[[ 49.5  26.6  12.5 -29.4   9.9  36.3 -55.8  16.1 -45.0  38.7  -4.3  33.9
  -48.7 -32.7  33.8 -51.7]
 [-43.2  50.6 -35.7 -57.3  10.1  42.3  42.8 -58.7  16.7 -58.5 -35.2  52.1
   16.8  -6.1  -3.6   7.6]
 [ 49.4  14.7 -15.2  18.2 -43.9 -28.5 -33.2  -2.2  40.3  30.3  22.4  57.5
    9.1 -30.2  -6.4  15.5]
 [ -3.3  35.4  19.1  -1.0 -48.5  -1.1 -48.6 -21.7  34.9 -50.5  57.8  43.9
   35.7  20.1 -35.7  44.7]
 [-57.1 -50.1  41.0 -60.8  53.3 -35.3 -43.5  39.4   7.0  20.9  54.6  37.7
  -31.6 -53.4  33.0  33.8]
 [ 35.0  37.3 -52.4 -28.3  42.9   7.4 -38.4 -21.3 -20.5 -32.2 -59.1 -18.2
  -46.1  47.8  -3.5 -19.7]]
=>
[[ 49.5 -43.2  49.4  -3.3 -57.1  35.0]
 [ 26.6  50.6  14.7  35.4 -50.1  37.3]
 [ 12.5 -35.7 -15.2  19.1  41.0 -52.4]
 [-29.4 -57.3  18.2  -1.0 -60.8 -28.3]
 [  9.9  10.1 -43.9 -48.5  53.3  42.9]
 [ 36.3  42.3 -28.5  -1.1 -35.3   7.4]
 [-55.8  42.8 -33.2 -48.6 -43.5 -38.4]
 [ 16.1 -58.7  -2.2 -21.7  39.4 -21.3]
 [-45.0  16.7  40.3  34.9   7.0 -20.5]
 [ 38.7 -58.5  30.3 -50.5  20.9 -32.2]
 [ -4.3 -35.2  22.4  57.8  54.6 -59.1]
 [ 33.9  52.1  57.5  43.9  37.7 -18.2]
 [-48.7  16.8   9.1  35.7 -31.6 -46.1]
 [-32.7  -6.1 -30.2  20.1 -53.4  47.8]
 [ 33.8  -3.6  -6.4 -35.7  33.0  -3.5]
 [-51.7   7.6  15.5  44.7  33.8 -19.7]]

[[-25.5  38.4]
 [-46.4  58.8]
 [-10.0  26.2]
 [ -2.0   4.1]
 [ 13.4 -42.3]
 [ 13.4 -38.5]
 [-25.6  58.8]]
=>
[[-25.5 -46.4 -10.0  -2.0  13.4  13.4 -25.6]
 [ 38.4  58.8  26.2   4.1 -42.3 -38.5  58.8]]

[[ 46.8 -57.9 -28.0 -48.5]
 [-62.1 -19.3 -36.8  20.1]
 [-14.6  47.7  -5.6 -69.1]
 [-65.7  -0.1  61.4 -17.9]
 [ -7.0  44.0 -54.8 -52.5]
 [ 21.2 -20.0  14.5  11.4]
 [-11.4  55.6 -54.2  21.1]
 [ 34.7  51.1   7.6  67.9]
 [ 45.8  59.5  37.8 -30.5]]
=>
[[ 46.8 -62.1 -14.6 -65.7  -7.0  21.2 -11.4  34.7  45.8]
 [-57.9 -19.3  47.7  -0.1  44.0 -20.0  55.6  51.1  59.5]
 [-28.0 -36.8  -5.6  61.4 -54.8  14.5 -54.2   7.6  37.8]
 [-48.5  20.1 -69.1 -17.9 -52.5  11.4  21.1  67.9 -30.5]]

[[ 39.6   3.7]
 [ 17.1 -57.1]
 [-22.2  -4.8]
 [-35.8  32.3]]
=>
[[ 39.6  17.1 -22.2 -35.8]
 [  3.7 -57.1  -4.8  32.3]]

[[ 27.5  15.2 -54.2]
 [ 43.1  18.9  16.6]]
=>
[[ 27.5  43.1]
 [ 15.2  18.9]
 [-54.2  16.6]]

[[ 25.5  -0.6  56.2  21.8  31.8  -9.2 -32.4 -50.1]
 [-60.7  17.3 -65.9 -14.6 -45.6   9.1  12.9  51.4]
 [  1.7   8.4  -5.3 -31.0   2.9 -18.3   7.3 -21.6]
 [ 15.4  14.2   1.8 -36.3  20.3 -10.1  18.7 -13.0]]
=>
[[ 25.5 -60.7   1.7  15.4]
 [ -0.6  17.3   8.4  14.2]
 [ 56.2 -65.9  -5.3   1.8]
 [ 21.8 -14.6 -31.0 -36.3]
 [ 31.8 -45.6   2.9  20.3]
 [ -9.2   9.1 -18.3 -10.1]
 [-32.4  12.9   7.3  18.7]
 [-50.1  51.4 -21.6 -13.0]]
